In the data rows, 128 means zero.
Some points, one per row:
tensor([191., 181., 176., 113., 171., 172., 192., 202., 116., 182., 108., 158.,
        116., 197., 171., 128., 170.,  64., 126., 121., 123., 112., 117., 177.,
        127., 198., 138., 127., 117., 124.,  87., 110., 157.,  74., 115., 168.,
        121., 119., 101.])
tensor([155., 172.,  91., 113., 106., 104., 116., 164.,  95.,  81., 110., 101.,
        116., 110.,  64., 128., 157., 109.,  87., 121., 159., 112., 118., 107.,
        128., 114., 145., 127., 115., 123., 128., 181., 166., 173., 114.,  94.,
        121., 138., 103.])
tensor([110., 112.,  92., 116., 106., 104., 118., 121., 104.,  81., 151., 102.,
        116., 110., 155., 127., 104., 170., 193., 121., 157., 112., 116., 106.,
        128., 112., 160., 128., 116., 126., 107., 126., 163., 141., 166.,  92.,
        122., 120., 101.])
tensor([109., 110., 199., 214., 212., 140., 118.,  95., 189., 189., 110., 150.,
        126., 110., 163., 128., 104., 147.,  87., 120.,  90., 222., 185., 161.,
        128., 118., 109., 128., 178., 124., 158., 105.,  54.,  76., 115., 195.,
        125., 120., 209.])
tensor([147., 110.,  92., 113., 106., 123., 117., 130.,  94., 171., 111., 123.,
        116., 116., 144., 128., 180.,  71., 151., 121., 137., 111., 115., 109.,
        127., 134., 152., 128., 116., 123., 119., 104., 164., 111., 123.,  94.,
        122., 120., 102.])
tensor([204., 175.,  90., 114., 106., 169., 182., 200.,  95., 159., 110., 108.,
        115., 189., 152., 126., 194.,  63., 149., 121., 140., 113., 116., 173.,
        129., 172., 198., 129., 117., 123.,  85., 141., 151., 104., 116.,  92.,
        121., 121., 100.])
tensor([109., 148.,  91., 112., 209., 104., 118., 116., 131.,  81., 110., 111.,
        190., 110.,  63., 127., 103., 178.,  84., 122., 136., 111., 116., 107.,
        128., 113., 109., 128., 122., 149., 155., 190., 117., 169., 116., 105.,
        123., 121., 102.])
tensor([172., 138.,  92., 114., 106., 208., 118.,  94.,  95., 182., 110., 109.,
        121., 109.,  65., 129., 211.,  64.,  84., 121.,  75., 139., 117., 203.,
        128., 113., 108., 127., 119., 124., 172., 126., 110., 132., 115., 165.,
        141., 167., 102.])
tensor([110., 111., 166., 114., 106., 103., 116., 103., 155.,  81., 159., 168.,
        116., 109., 171., 128., 105., 169., 105., 136., 121., 111., 134., 105.,
        128., 114., 110., 128., 118., 138., 125., 119., 133., 168., 126., 150.,
        120., 120., 102.])
tensor([143., 116.,  92., 115., 106., 105., 116.,  94.,  98.,  79., 109., 115.,
        116., 110.,  70., 127., 139., 167.,  83., 121., 162., 112., 116., 106.,
        128., 113., 108., 127., 115., 125., 154., 122., 132., 132., 116.,  92.,
        121., 139., 102.])
tensor([109., 111., 192., 137., 211., 103., 116.,  96., 166., 180., 220., 102.,
        212., 109., 102., 128., 106., 166., 103., 198.,  60., 172., 140., 105.,
        127., 112., 110., 129., 221., 132., 175., 110.,  54., 152., 113.,  93.,
        121., 120., 101.])
tensor([109., 110., 190., 114., 121., 104., 118., 196., 159.,  80., 129., 202.,
        116., 152., 178., 127., 104., 173., 187., 137., 120., 110., 142., 106.,
        130., 113., 110., 127., 116., 129.,  83., 168., 162., 171., 139., 159.,
        122., 120., 102.])
tensor([142., 170., 138., 151., 130., 194., 116.,  94., 124., 180., 110., 143.,
        117., 108., 149., 127., 152.,  64., 107., 122., 144., 112., 117., 178.,
        128., 150., 109., 129., 145., 124., 158., 104., 107.,  66., 116., 180.,
        123., 120., 147.])
tensor([110., 111., 132., 114., 148., 103., 117.,  95., 141.,  82., 148., 101.,
        173., 110.,  64., 127., 104., 173.,  83., 145., 128., 111., 117., 106.,
        127., 114., 110., 128., 157., 134., 156., 157., 108., 164., 115.,  93.,
        122., 121., 101.])
tensor([109., 110., 195., 186., 112., 107., 118.,  95., 180., 191., 109., 125.,
        158., 109., 162., 128., 105., 166., 108., 121.,  59., 187., 159., 115.,
        126., 113., 109., 127., 188., 123., 166., 104.,  54., 116., 115., 197.,
        121., 119., 209.])
tensor([108., 110.,  91., 120., 106., 103., 117.,  93.,  98.,  94., 110., 106.,
        116., 110.,  84., 128., 140., 132., 133., 121., 139., 119., 116., 106.,
        128., 112., 110., 129., 117., 125., 160., 104., 129., 152., 118.,  94.,
        121., 149., 210.])
tensor([110., 111., 201., 114., 161., 150., 118.,  95., 159., 183., 109., 145.,
        117., 109., 173., 126., 104.,  88., 101., 120.,  80., 112., 124., 160.,
        127., 125., 108., 128., 116., 124., 143., 104., 104., 100., 114., 190.,
        123., 120., 102.])
tensor([131., 111.,  91., 113., 105., 104., 117.,  94.,  95., 121., 139., 122.,
        170., 108.,  64., 132., 154., 167.,  99., 121.,  68., 115., 116., 106.,
        132., 112., 109., 129., 163., 133., 156., 132.,  99., 176., 116., 108.,
        122., 199., 148.])
tensor([149., 123., 112., 113., 106., 102., 162., 196., 122.,  88., 110., 140.,
        116., 181., 161., 126., 105., 117., 146., 122., 162., 112., 117., 106.,
        128., 161., 147., 127., 116., 124.,  85., 129., 160., 114., 132.,  92.,
        121., 120., 102.])
tensor([157., 150., 123., 136., 107., 203., 117.,  94., 107., 183., 110., 123.,
        116., 108., 155., 127., 202.,  65., 131., 122., 102., 146., 116., 211.,
        129., 166., 109., 127., 117., 125., 149., 103., 125.,  65., 115., 196.,
        180., 120., 167.])
tensor([218., 203.,  97., 114., 128., 209., 117., 118.,  96., 188., 109., 101.,
        116., 110., 124., 127., 215.,  65., 134., 121.,  89., 151., 116., 219.,
        128., 171., 109., 128., 117., 125., 147., 124., 132.,  69., 115., 170.,
        190., 120., 102.])
tensor([112., 111.,  91., 114., 106., 104., 116., 164.,  94.,  81., 110., 101.,
        115., 129., 143., 127., 129., 118., 194., 121., 166., 112., 116., 105.,
        128., 114., 204., 129., 116., 126.,  93., 154., 156., 150., 155.,  92.,
        121., 121., 102.])
tensor([209., 185.,  91., 114., 197., 104., 118.,  94.,  94.,  82., 110., 100.,
        228., 109.,  65., 127., 168., 152.,  84., 121.,  85., 111., 115., 106.,
        127., 113., 111., 128., 121., 123., 154., 207., 101., 175., 115., 114.,
        121., 195., 102.])
tensor([109., 110., 196., 114., 106., 104., 159., 195., 157.,  80., 170., 181.,
        116., 217., 160., 128., 104., 172., 186., 156., 109., 112., 160., 106.,
        128., 113., 151., 128., 117., 137.,  61., 193., 160., 178., 166., 122.,
        121., 119., 102.])
tensor([109., 110., 199., 203., 211., 102., 117.,  94., 189., 181., 110., 172.,
        122., 109., 171., 128., 104., 172.,  83., 121.,  83., 212., 213., 134.,
        128., 113., 110., 127., 117., 124., 136., 103.,  54., 118., 115., 201.,
        121., 120., 162.])
tensor([111., 194.,  92., 114., 200., 105., 118., 195., 134.,  81., 109., 155.,
        116., 109.,  81., 128., 105., 143., 116., 122., 162., 111., 116., 107.,
        127., 113., 134., 127., 115., 148., 118., 210., 163., 171., 114., 121.,
        121., 118., 101.])
tensor([189., 110., 205., 114., 105., 103., 196., 202., 117.,  82., 159., 139.,
        117., 209., 169., 126., 105., 173., 188., 138., 124., 112., 117., 106.,
        129., 167., 162., 128., 117., 125.,  61., 183., 157., 131., 162.,  93.,
        122., 120., 102.])
tensor([117., 111., 187., 115., 105., 103., 125., 212., 122.,  81., 116., 100.,
        116., 185., 176., 128., 104., 172., 184., 121.,  87., 113., 117., 105.,
        129., 126., 158., 128., 116., 125.,  69., 185., 155., 149., 152.,  92.,
        121., 121., 102.])
tensor([145., 110.,  91., 113., 105., 125., 117.,  95.,  94., 166., 109., 124.,
        117., 109.,  93., 128., 183.,  90., 130., 122., 127., 110., 117., 110.,
        128., 112., 111., 129., 117., 124., 140., 108., 145., 127., 114., 112.,
        122., 138., 102.])
tensor([154., 111.,  91., 114., 106., 103., 174., 191., 100., 107., 109., 102.,
        116., 197., 161., 128., 144.,  80., 183., 122., 165., 111., 117., 105.,
        128., 179., 207., 127., 117., 124.,  83., 116., 161.,  99., 149.,  92.,
        121., 120., 101.])
tensor([109., 111., 204., 220., 189., 103., 117.,  93., 164., 185., 111., 101.,
        179., 109., 167., 127., 104., 156.,  84., 141., 119., 196., 123., 124.,
        128., 113., 108., 129., 232., 123., 167., 104.,  53.,  66., 114., 165.,
        121., 120., 204.])
tensor([216., 180., 180., 113., 185., 109., 210., 190., 119., 183., 110., 154.,
        116., 200., 169., 127., 149.,  64.,  93., 121., 144., 112., 117., 135.,
        129., 196., 139., 128., 115., 124.,  89., 118., 159.,  77., 115., 156.,
        123., 120., 102.])
tensor([196., 164.,  91., 114., 127., 186., 117.,  95.,  98., 178., 108., 116.,
        116., 109.,  66., 127., 196.,  64.,  84., 121.,  98., 128., 117., 197.,
        128., 112., 108., 128., 116., 124., 164., 123., 119., 111., 115., 162.,
        129., 130., 103.])
tensor([129., 111.,  92., 114., 107., 104., 117.,  95.,  95.,  82., 187., 118.,
        184., 109.,  64., 129., 122., 170.,  84., 122., 126., 112., 118., 106.,
        127., 114., 108., 128., 129., 141., 153., 136., 115., 179., 127.,  94.,
        122., 200., 101.])
tensor([179., 139., 182., 113., 111., 105., 212., 197., 122., 195., 109., 173.,
        117., 218., 176., 128., 143.,  64., 144., 120., 133., 112., 117., 114.,
        128., 206., 156., 129., 116., 124.,  81., 104., 154.,  68., 115., 147.,
        120., 121., 102.])
tensor([109., 160., 199., 193., 221., 207., 116.,  96., 175., 189., 109., 105.,
        151., 109., 159., 128., 104.,  63.,  84., 121.,  92., 172., 142., 212.,
        127., 117., 109., 128., 205., 123., 172., 105.,  55.,  72., 114., 200.,
        187., 119., 208.])
tensor([110., 111., 150., 114., 107., 102., 117., 198., 136.,  81., 143., 118.,
        116., 144., 180., 127., 104., 170., 192., 122., 130., 112., 116., 105.,
        129., 113., 128., 128., 117., 123.,  91., 170., 170., 157., 147.,  93.,
        120., 120., 101.])
tensor([116., 110.,  91., 115., 106., 103., 117., 166., 105.,  80., 111., 109.,
        117., 137., 178., 126., 112., 117., 167., 121., 168., 110., 118., 106.,
        128., 136., 169., 127., 115., 123., 101., 110., 155., 115., 151.,  92.,
        121., 120., 103.])
tensor([214., 221.,  92., 113., 211., 160., 151., 194.,  95., 178., 111., 133.,
        118., 112.,  64., 126., 196.,  64.,  84., 121., 113., 111., 116., 215.,
        129., 145., 136., 128., 118., 123., 129., 189., 156., 128., 115., 160.,
        144., 119., 102.])
tensor([110., 110., 139., 143., 107., 127., 116.,  94., 136., 190., 107., 100.,
        116., 108., 175., 128., 104.,  96., 141., 121., 142., 126., 115., 132.,
        129., 130., 109., 127., 117., 123., 130., 103., 116.,  88., 114., 115.,
        121., 120., 184.])
tensor([110., 120., 193., 113., 212., 103., 117., 133., 158., 117., 110., 176.,
        137., 111., 129., 128., 103., 170.,  82., 120.,  95., 111., 131., 105.,
        128., 114., 108., 128., 116., 123., 148., 131., 102., 141., 115., 185.,
        121., 120., 105.])
tensor([109., 111., 199., 184., 187., 104., 117.,  94., 205., 183., 109., 167.,
        142., 109., 166., 128., 104., 160.,  84., 121.,  59., 216., 223., 106.,
        128., 113., 108., 128., 116., 133., 129., 104.,  54., 171., 115., 196.,
        121., 120., 130.])
tensor([110., 111., 200., 114., 106., 104., 117., 166., 155.,  81., 181., 197.,
        116., 171., 166., 127., 105., 159., 186., 160., 119., 111., 149., 106.,
        128., 113., 118., 128., 115., 125.,  73., 125., 160., 152., 176., 136.,
        123., 120., 102.])
tensor([210., 130., 123., 115., 104., 206., 118.,  94.,  95., 191., 110., 102.,
        116., 109., 132., 126., 204.,  64., 151., 121.,  58., 195., 116., 214.,
        128., 162., 110., 128., 115., 123., 161., 104., 133.,  66., 114., 146.,
        233., 119., 128.])
10 more points follow, each with its number after it:
tensor([217., 219.,  92., 113., 132., 161., 225., 204.,  98., 181., 109., 158.,
        116., 210., 167., 128., 190.,  63., 129., 121., 170., 112., 117., 162.,
        128., 204., 206., 128., 115., 124.,  71., 145., 159.,  75., 114., 122.,
        121., 120., 101.]) 0
tensor([142., 179.,  92., 114., 151., 104., 117., 172., 111.,  82., 111., 101.,
        117., 108.,  63., 128., 104., 152.,  84., 121., 165., 112., 116., 105.,
        128., 113., 140., 128., 115., 126., 130., 175., 148., 169., 116.,  94.,
        122., 120., 102.]) 1
tensor([182., 158.,  92., 113., 148., 103., 118.,  94.,  99., 146., 110., 109.,
        142., 108.,  64., 128., 167., 109.,  84., 120., 108., 118., 116., 125.,
        127., 113., 109., 128., 115., 124., 161., 145.,  99., 144., 116., 131.,
        122., 157., 103.]) 2
tensor([117., 111., 116., 114., 105., 103., 122., 173., 135.,  81., 123., 124.,
        117., 128., 167., 127., 104., 174., 119., 122., 165., 112., 116., 106.,
        129., 134., 117., 128., 116., 123., 104., 131., 160., 120., 131.,  91.,
        121., 120., 101.]) 3
tensor([110., 111.,  96., 115., 105., 104., 118., 101., 143.,  80., 139., 138.,
        118., 108., 174., 128., 103., 162., 182., 122., 141., 112., 116., 107.,
        128., 113., 127., 128., 115., 139., 101., 118., 153., 163., 157., 100.,
        121., 122., 123.]) 4
tensor([109., 112., 101., 115., 106., 103., 117., 104., 131., 104., 109., 102.,
        116., 110., 157., 128., 104., 130., 117., 120., 151., 112., 115., 106.,
        127., 121., 108., 128., 117., 124., 136., 105., 129., 113., 114., 101.,
        122., 120., 102.]) 5
tensor([109., 111.,  91., 126., 104., 164., 116.,  93., 100., 192., 110., 117.,
        116., 108., 154., 128., 173.,  64., 144., 121., 148., 112., 117., 151.,
        127., 121., 132., 128., 115., 123., 137., 104., 146., 100., 114., 126.,
        123., 121., 190.]) 6
tensor([187., 121.,  92., 115., 106., 145., 117.,  94.,  95., 187., 109., 106.,
        121., 109.,  64., 126., 193.,  75.,  84., 121.,  86., 111., 116., 170.,
        129., 113., 108., 129., 118., 122., 163., 105., 118., 116., 114., 138.,
        121., 161., 102.]) 7
tensor([108., 111., 112., 113., 106., 104., 117., 142., 117., 136., 108., 135.,
        116., 154., 167., 129., 105., 127., 186., 122., 162., 113., 117., 106.,
        128., 145., 145., 129., 115., 123., 101., 103., 162.,  97., 147.,  93.,
        121., 121., 101.]) 8
tensor([123., 110.,  91., 114., 106., 167., 118.,  95.,  94., 184., 109., 121.,
        116., 109., 107., 127., 201.,  65., 151., 121., 116., 111., 117., 138.,
        135., 113., 111., 128., 115., 124., 142., 105., 155., 124., 115., 124.,
        120., 133., 151.]) 9
Which three of these numbered points are nearest to each point below, ignoring the 2 directions in which the first points spread most? Their numbers follow each, nearest first.
tensor([121., 117., 188., 114., 209., 103., 224., 207., 142.,  81., 188., 198.,
        117., 219., 163., 126., 104., 162., 153., 194., 120., 113., 152., 105.,
        128., 113., 154., 128., 117., 137.,  60., 212., 157., 176., 149., 101.,
        121., 120., 102.]) > 0 3 8
tensor([182., 170.,  90., 115., 131., 105., 116., 100.,  93.,  82., 111., 107.,
        152., 108.,  64., 128., 176., 123.,  84., 123., 110., 112., 117., 105.,
        127., 113., 108., 129., 117., 126., 160., 169., 133., 175., 116., 108.,
        121., 166., 101.]) > 2 7 1
tensor([145., 118.,  92., 115., 105., 209., 118.,  96.,  94., 191., 108., 110.,
        116., 109.,  88., 127., 218.,  65., 137., 121.,  79., 146., 116., 212.,
        128., 113., 108., 127., 116., 123., 159., 103., 134., 110., 115., 171.,
        169., 141., 168.]) > 9 6 7
tensor([179., 111., 197., 115., 203., 105., 117.,  95., 167.,  80., 222., 101.,
        221., 109.,  65., 127., 104., 161.,  84., 223.,  60., 113., 133., 106.,
        129., 113., 109., 128., 224., 125., 166., 170.,  53., 168., 115.,  92.,
        121., 120., 103.]) > 2 7 1
tensor([138., 111.,  94., 131., 105., 212., 117.,  96.,  94., 185., 108., 106.,
        116., 109.,  68., 127., 211.,  65., 119., 121.,  60., 183., 116., 203.,
        128., 114., 109., 129., 135., 122., 165., 104., 108., 106., 116., 178.,
        176., 174., 205.]) > 9 7 6
tensor([135., 145.,  91., 115., 107., 175., 117., 101.,  98., 178., 110., 117.,
        116., 110., 112., 128., 184.,  64., 144., 121., 142., 111., 117., 140.,
        127., 120., 130., 128., 117., 124., 138., 107., 157., 108., 115., 126.,
        120., 120., 102.]) > 9 6 5
tensor([110., 111.,  92., 115., 105., 104., 119.,  95., 130.,  81., 140., 151.,
        115., 110., 135., 128., 105., 167., 171., 124., 153., 112., 116., 106.,
        128., 112., 120., 129., 116., 147., 125., 129., 159., 179., 143., 107.,
        121., 121., 119.]) > 4 5 9
tensor([218., 211.,  92., 113., 174., 221., 220., 213.,  95., 192., 110., 111.,
        117., 210., 150., 129., 206.,  64., 118., 121., 125., 110., 117., 205.,
        128., 207., 213., 128., 115., 125.,  83., 163., 158.,  80., 115., 134.,
        170., 120., 101.]) > 0 3 8
tensor([110., 111., 198., 115., 211., 103., 117., 101., 189., 140., 126., 101.,
        221., 109., 108., 127., 104., 177.,  85., 157.,  59., 172., 167., 105.,
        127., 113., 109., 129., 226., 122., 159., 156.,  54., 170., 115., 147.,
        121., 120., 102.]) > 2 1 7
tensor([108., 111.,  92., 122., 106., 148., 117.,  95.,  98., 171., 110., 119.,
        116., 108., 174., 127., 160.,  64., 179., 121., 159., 111., 117., 116.,
        128., 125., 151., 128., 116., 123., 116., 104., 161.,  98., 131., 104.,
        120., 119., 178.]) > 6 9 8
tensor([186., 162., 200., 114., 150., 204., 210., 199., 135., 179., 109., 182.,
        115., 209., 167., 127., 164.,  62., 166., 122.,  99., 111., 116., 193.,
        126., 200., 133., 129., 116., 123.,  76., 122., 166.,  71., 114., 181.,
        134., 120., 102.]) > 0 8 3
tensor([109., 110.,  99., 114., 106., 104., 118., 107., 131., 104., 110., 104.,
        115., 110., 154., 129., 104., 128., 120., 121., 148., 111., 116., 107.,
        130., 122., 108., 128., 116., 125., 129., 109., 133., 112., 116., 103.,
        120., 120., 102.]) > 5 3 4
tensor([148., 184.,  92., 114., 201., 104., 118., 157., 131.,  81., 110., 102.,
        120., 110.,  71., 127., 105., 163.,  84., 120., 178., 112., 115., 106.,
        128., 113., 109., 128., 116., 124., 140., 170., 110., 144., 115.,  94.,
        120., 120., 102.]) > 1 2 3
tensor([109., 135.,  91., 114., 105., 104., 117.,  96., 122.,  80., 110., 100.,
        118., 110., 123., 128., 103., 118., 128., 121., 168., 113., 116., 106.,
        128., 114., 110., 128., 117., 124., 146., 124., 133., 134., 114.,  91.,
        120., 120., 102.]) > 5 3 4
tensor([164., 111.,  91., 115., 106., 124., 117.,  95.,  95., 182., 110., 108.,
        126., 108.,  62., 127., 197.,  91.,  84., 121.,  89., 110., 117., 143.,
        128., 113., 108., 129., 116., 123., 173., 104., 117., 128., 114., 133.,
        122., 170., 124.]) > 7 2 9
tensor([109., 121., 105., 130., 107., 104., 118.,  96., 139., 156., 110., 101.,
        116., 109., 152., 127., 104.,  94.,  96., 122., 176., 112., 117., 106.,
        127., 124., 109., 127., 115., 124., 134., 104., 111.,  97., 114., 111.,
        122., 121., 137.]) > 5 3 8
tensor([108., 147.,  91., 115., 105., 103., 117., 153.,  97.,  81., 136., 101.,
        116., 109.,  64., 127., 104., 167., 116., 121., 166., 111., 116., 105.,
        128., 113., 170., 129., 116., 145., 118., 196., 160., 171., 143.,  92.,
        121., 128., 102.]) > 1 2 7
tensor([109., 157.,  92., 115., 136., 110., 116.,  95., 131., 113., 109., 101.,
        117., 109., 133., 129., 104.,  90.,  94., 120., 159., 115., 116., 130.,
        126., 113., 109., 128., 116., 125., 144., 112., 113., 116., 113., 111.,
        121., 121., 103.]) > 5 3 4
tensor([109., 111., 173., 114., 160., 102., 118.,  95., 161.,  80., 110., 136.,
        155., 109.,  94., 127., 104., 165.,  83., 122.,  94., 112., 129., 106.,
        127., 114., 109., 129., 117., 134., 164., 145.,  96., 176., 115., 186.,
        122., 120., 102.]) > 2 7 1
tensor([110., 112.,  91., 114., 106., 117., 117.,  94.,  95., 183., 109., 116.,
        116., 109., 151., 126., 176., 102., 154., 121., 131., 112., 117., 106.,
        127., 113., 130., 129., 117., 123., 123., 105., 149., 116., 137.,  92.,
        121., 123., 209.]) > 6 9 4
tensor([201., 163.,  91., 113., 107., 102., 152., 198.,  95.,  82., 110., 102.,
        116., 128.,  79., 128., 114., 153., 115., 121., 173., 111., 117., 106.,
        128., 113., 199., 128., 116., 126.,  98., 208., 156., 168., 138.,  93.,
        120., 121., 102.]) > 1 2 3
tensor([129., 118.,  94., 127., 106., 180., 151., 147., 107., 183., 109., 166.,
        118., 190., 166., 128., 171.,  64., 186., 123., 155., 112., 116., 145.,
        128., 193., 173., 129., 114., 123.,  96., 103., 158.,  65., 125., 136.,
        121., 120., 122.]) > 8 6 4
tensor([152., 111.,  91., 117., 106., 150., 117.,  95.,  95., 178., 110., 105.,
        130., 109.,  64., 127., 185.,  94.,  84., 121.,  77., 132., 115., 161.,
        128., 113., 110., 128., 131., 124., 175., 103.,  99., 113., 115., 141.,
        122., 171., 209.]) > 7 9 2
tensor([109., 112.,  90., 114., 105., 103., 116., 143., 130.,  80., 158., 150.,
        117., 110., 165., 127., 104., 167., 191., 136., 161., 112., 116., 106.,
        128., 113., 158., 129., 115., 148.,  93., 149., 168., 171., 164.,  93.,
        123., 120., 104.]) > 4 8 3
tensor([151., 194.,  93., 114., 145., 103., 118., 111.,  96.,  82., 109., 106.,
        150., 110.,  65., 128., 141., 124.,  84., 122., 146., 111., 116., 106.,
        128., 113., 110., 127., 116., 125., 161., 164., 134., 173., 114., 107.,
        122., 153., 103.]) > 2 1 7
tensor([110., 113.,  91., 114., 105., 104., 117., 141., 124.,  81., 132., 116.,
        117., 110., 125., 128., 103., 155., 186., 123., 170., 110., 116., 107.,
        127., 113., 161., 128., 116., 141.,  98., 164., 164., 170., 149.,  92.,
        121., 119., 103.]) > 4 5 3
tensor([111., 111.,  99., 114., 105., 103., 118., 113., 133.,  81., 111., 101.,
        116., 110., 153., 127., 103., 170., 130., 121., 155., 111., 116., 107.,
        128., 124., 109., 127., 116., 124., 142., 113., 132., 111., 115.,  93.,
        122., 120., 102.]) > 5 3 4
tensor([149., 147.,  91., 114., 106., 104., 116.,  95.,  98., 121., 109., 113.,
        116., 110.,  70., 128., 154., 101.,  83., 121., 144., 111., 115., 105.,
        128., 114., 110., 128., 115., 123., 153., 130., 138., 139., 115., 110.,
        121., 134., 102.]) > 2 7 1
tensor([109., 112., 157., 113., 105., 102., 116.,  95., 159.,  81., 179., 159.,
        116., 109., 158., 127., 104., 168., 133., 138., 125., 111., 138., 106.,
        129., 112., 108., 129., 117., 145., 119., 111., 126., 174., 146., 127.,
        123., 120., 118.]) > 4 3 5
tensor([145., 110.,  92., 118., 107., 207., 117.,  94.,  94., 192., 109., 107.,
        118., 109.,  79., 128., 201.,  64., 121., 122.,  75., 158., 116., 216.,
        128., 114., 108., 128., 124., 123., 169., 103., 120., 101., 116., 155.,
        135., 154., 205.]) > 9 6 7
tensor([110., 111., 145., 149., 105., 195., 117.,  95., 128., 190., 110., 101.,
        117., 109., 168., 126., 104.,  64., 162., 121., 131., 154., 115., 184.,
        128., 127., 108., 128., 116., 124., 129., 104., 111.,  87., 114., 137.,
        121., 120., 207.]) > 6 8 4
tensor([110., 110.,  92., 117., 106., 104., 117.,  94., 109.,  81., 173., 135.,
        134., 110.,  63., 132., 105., 163.,  98., 130., 143., 111., 117., 106.,
        128., 112., 108., 127., 152., 125., 172., 105., 103., 147., 125.,  97.,
        121., 163., 197.]) > 7 2 9
tensor([132., 131.,  91., 114., 106., 104., 123., 185., 106., 119., 110., 118.,
        116., 152., 172., 127., 137.,  76., 172., 121., 165., 112., 116., 105.,
        127., 153., 169., 129., 117., 124., 103., 108., 173.,  99., 129.,  94.,
        122., 119., 102.]) > 8 3 5
tensor([198., 110., 192., 114., 122., 105., 226., 203., 119.,  82., 148., 143.,
        117., 215., 172., 126., 105., 174., 171., 141., 120., 110., 116., 106.,
        127., 170., 160., 128., 116., 125.,  63., 192., 152., 127., 158.,  93.,
        122., 120., 101.]) > 0 3 8
tensor([181., 120., 202., 115., 105., 194., 224., 199., 126., 182., 109., 200.,
        118., 218., 176., 130., 178.,  64., 190., 121.,  91., 111., 116., 150.,
        127., 221., 159., 127., 117., 124.,  60., 111., 169.,  68., 115., 199.,
        122., 119., 103.]) > 0 8 3
tensor([109., 111., 198., 114., 106., 102., 158., 213., 156.,  81., 198., 195.,
        117., 211., 170., 126., 104., 168., 191., 168., 115., 113., 153., 107.,
        128., 114., 142., 128., 116., 137.,  60., 210., 164., 166., 172., 110.,
        121., 120., 102.]) > 0 3 8
tensor([111., 137.,  93., 114., 105., 104., 118., 165., 105.,  81., 209., 102.,
        123., 109.,  64., 127., 105., 169.,  84., 165., 159., 112., 114., 106.,
        127., 113., 157., 127., 116., 142., 127., 184., 160., 168., 161.,  93.,
        122., 123., 102.]) > 1 2 7
tensor([114., 111., 115., 114., 106., 103., 118., 209., 121.,  82., 128., 103.,
        116., 127., 143., 127., 103., 177., 166., 120., 125., 112., 117., 105.,
        127., 112., 138., 129., 116., 123.,  96., 186., 164., 162., 142.,  92.,
        121., 120., 101.]) > 3 4 5
tensor([109., 111., 205., 114., 106., 120., 160., 198., 138., 191., 110., 165.,
        117., 196., 164., 126., 114.,  80., 186., 120., 131., 111., 115., 107.,
        128., 164., 142., 128., 116., 124.,  84., 104., 165.,  97., 128., 138.,
        122., 119., 101.]) > 8 0 3
tensor([110., 110., 177., 114., 105., 103., 153., 205., 156.,  82., 198., 203.,
        117., 194., 167., 128., 104., 175., 198., 170., 132., 112., 158., 106.,
        129., 113., 149., 127., 116., 149.,  60., 216., 162., 171., 178., 129.,
        121., 120., 102.]) > 0 8 3
tensor([107., 110., 199., 137., 105., 212., 149., 112., 151., 193., 109., 215.,
        116., 183., 181., 129., 139.,  64., 150., 121.,  89., 111., 130., 183.,
        129., 173., 107., 128., 115., 123., 104., 103., 125.,  66., 115., 200.,
        141., 118., 146.]) > 8 3 4
tensor([108., 110.,  92., 113., 106., 105., 117.,  93.,  94., 139., 109., 118.,
        116., 108., 136., 128., 162., 117., 147., 121., 144., 111., 115., 105.,
        128., 114., 136., 129., 115., 124., 124., 105., 162., 121., 141.,  93.,
        122., 127., 166.]) > 6 9 4
tensor([118., 149.,  92., 114., 153., 103., 117.,  94., 108.,  81., 127., 146.,
        170., 109.,  64., 131., 113., 174.,  83., 127., 162., 112., 116., 105.,
        128., 113., 108., 128., 149., 135., 159., 179., 120., 170., 115., 109.,
        120., 153., 101.]) > 2 1 7
tensor([152., 112., 193., 113., 105., 104., 209., 203., 132., 126., 151., 181.,
        116., 213., 171., 128., 106., 170., 191., 129., 107., 112., 116., 106.,
        128., 184., 154., 128., 115., 125.,  60., 133., 157., 105., 166.,  94.,
        123., 120., 102.]) > 0 8 3
tensor([109., 111., 170., 152., 105., 104., 116.,  94., 137., 142., 130., 105.,
        116., 109., 167., 128., 106., 170., 168., 122., 122., 111., 115., 106.,
        128., 113., 108., 128., 151., 126., 145., 103., 120., 138., 132., 108.,
        121., 119., 205.]) > 6 4 8
tensor([109., 112., 171., 113., 106., 104., 117., 162., 140., 108., 132., 146.,
        117., 164., 177., 127., 104., 166., 186., 120., 127., 112., 116., 107.,
        128., 126., 127., 128., 116., 124.,  84., 111., 151., 121., 155., 100.,
        122., 120., 102.]) > 8 3 4
tensor([123., 156.,  91., 114., 105., 150., 117., 144., 106., 158., 109., 127.,
        116., 127., 171., 127., 149.,  64., 165., 121., 167., 112., 116., 115.,
        129., 148., 159., 128., 117., 125., 106., 108., 162., 102., 114., 110.,
        120., 121., 102.]) > 8 6 5
tensor([155., 112.,  97., 125., 106., 199., 117.,  94.,  95., 170., 112., 103.,
        116., 109.,  96., 128., 210.,  63., 131., 120.,  59., 167., 116., 214.,
        128., 113., 109., 129., 116., 123., 165., 104., 115.,  93., 113., 181.,
        178., 150., 211.]) > 9 6 4
